arr = [[128, 127, 124, 132, 121, 118, 143, 135, 126, 128, 135, 129, 115, 147], [128, 127, 124, 132, 120, 117, 147, 136, 126, 128, 135, 129, 115, 154], [136, 127, 135, 106, 127, 147, 116, 134, 109, 125, 121, 133, 144, 113], [130, 126, 124, 132, 118, 118, 147, 140, 122, 127, 135, 132, 115, 154], [127, 127, 124, 134, 123, 116, 147, 135, 131, 128, 135, 129, 114, 153], [128, 127, 124, 133, 123, 117, 143, 135, 130, 128, 135, 129, 115, 146], [125, 127, 124, 137, 123, 113, 143, 134, 136, 129, 135, 129, 114, 148], [121, 130, 122, 148, 126, 112, 136, 126, 154, 136, 135, 127, 115, 138], [125, 127, 122, 143, 123, 113, 143, 130, 143, 132, 135, 129, 114, 147], [131, 127, 133, 115, 132, 146, 113, 127, 113, 124, 121, 129, 147, 109], [128, 127, 124, 132, 119, 117, 148, 139, 126, 127, 135, 132, 115, 156], [137, 127, 134, 100, 123, 145, 122, 140, 108, 122, 122, 140, 139, 122]]
The smallest entry?
Answer: 100
The entry just left of the smallest entry: 134
The entry just left of the largest entry?
Answer: 115
The entry just right of the smallest entry?
Answer: 123

[128 112 138 114 111 119 145 141 122 146 131 125 140 115  99]
The entry just left of the smallest entry: 115
The entry just right of 115 -> 99

Questions about the table below.
1) Give the bottom-left entry.
2) Give the minimum.
3) Give the entry directly below the smallest entry.
4) Give the smallest entry in the first column.
5) Give the top-right entry.
6) Give the second entry, reading row by row.
7) Give the third largest entry.
8) Give the largest entry in the first row.
[[134 129 135 125 132 125 135 129 120 126 127 127 136 132 130]
 [137 127 123 133 123 125 129 132 122 129 129 133 139 118 128]
 [137 145 138 137 125 114 132 147 121 144 128 114 143 136 128]
 [137 135 139 128 132 123 130 134 116 125 128 122 143 134 133]
 [126 120 124 135 105 135 141 135 132 138 102 120 126 131 118]
 [129 126 128 130 119 127 135 133 125 129 115 120 122 131 126]
 [137 131 126 134 128 118 111 131 142 120 114 137 118 119 132]
 [140 128 122 132 125 124 124 130 120 128 138 136 143 115 129]]
1) 140
2) 102
3) 115
4) 126
5) 130
6) 129
7) 144
8) 136

Questions about the matrix below.
1) Find the last entry, reading row by row.
2) Find the 5th-last entry, reading row by row.
3) Find the entry directly above the smallest entry.
4) Find the entry in the top-left corner.
5) Find the 3rd entry, reading row by row.
6) Find the top-right entry.
7) Find the largest entry in the first row.
8) Find the third entry on the diagonal from the top-right corner.
[[134 143 127 130]
 [133 129 129 149]
 [141 139 127 148]
 [135 143 127 132]
 [122 120 120 146]
 [130 127 128 148]
 [123 122 122 147]
 [138 131 129 150]
 [139 140 127 146]
 [133 131 128 103]
 [141 139 127 149]
 [142 137 127 150]
 [133 132 128 104]]
1) 104
2) 150
3) 146
4) 134
5) 127
6) 130
7) 143
8) 139

Questions about the matrix below. Indices start at 0.
1) Read off the entry at row 2, column 1.
2) Read off the entry at row 0, column 2.
3) Read off the entry in the top-left corner.
4) Read off the entry at row 0, column 1.
5) Read off the entry at row 1, column 0.
[[116 121 121 117 107 112 125 122 122 116 117 120 120]
 [124 123 126 142 122 113 126 128 138 127 141 138 127]
 [132 133 131 114 134 143 130 128 119 129 115 119 129]
 [124 123 125 141 123 113 125 128 137 127 140 137 127]
 [141 136 136 135 150 149 132 134 131 140 136 134 136]
 [140 135 136 138 149 144 131 134 133 140 139 136 136]
 [132 133 131 115 133 143 131 128 119 129 115 119 129]
 [116 121 120 117 107 112 125 122 122 116 116 119 120]
 [132 133 131 114 134 143 130 128 119 129 115 118 129]
 [140 135 136 139 149 144 131 134 134 140 139 137 136]
 [124 123 125 142 123 113 125 128 137 127 141 137 127]
 [141 136 136 134 150 149 132 134 131 140 135 134 136]]
1) 133
2) 121
3) 116
4) 121
5) 124

[[131 128 127 120 137 118 138 131 129 133 144 148 137]
 [107 128 144 127 121 138 122 144 153 156 144 131 128]
 [122 126 130 120 129 122 138 124 129 137 148 144 143]
 [145 127 117 125 133 114 138 134 135 133 137 134 128]
 [131 128 127 122 137 118 138 128 129 122 122 128 134]
 [131 130 127 140 125 138 119 131 126 118 118 125 131]
 [117 126 134 117 125 122 138 144 138 129 129 134 131]
 [145 127 117 127 145 118 131 131 135 133 125 121 119]
 [117 130 134 127 137 130 128 118 120 126 133 128 117]
 [122 127 130 130 112 134 125 118 126 129 133 134 128]
 [117 130 137 135 121 142 119 124 132 137 129 125 125]
 [141 128 121 137 141 130 119 121 123 118 114 121 137]
 [126 130 130 132 145 126 125 131 132 129 129 125 125]
 [117 129 134 132 116 142 122 121 129 133 129 121 119]
 [112 129 144 130 125 138 122 131 129 129 129 121 119]
 [131 128 124 130 116 130 125 134 126 118 122 128 128]]
Indices start at 0.
What is the entry in row 0 and column 1?
Answer: 128
The entry at row 0, column 2 is 127
What is the entry just right of the smallest entry?
Answer: 128
The entry at row 2, column 0 -> 122
What is the bottom entry of the column that holds the largest entry?
Answer: 118
The entry in the top-left corner is 131
The maximum is 156
The entry at row 1, column 0 is 107
The entry in the bottom-left corner -> 131
The top-right entry: 137
What is the entry at row 1, column 2?
Answer: 144
The entry just right of the largest entry -> 144
What is the bottom-right entry?
Answer: 128

Read these off the row that follows.
1) Read off the 3rd entry from the left.
2) Read off the 3rd entry from the right.
3) Read off the entry just right of the centre entry.
4) Read off the first entry from the right.
[154 116 127 123 131 122 133 139 109 129 116 127 129]
1) 127
2) 116
3) 139
4) 129
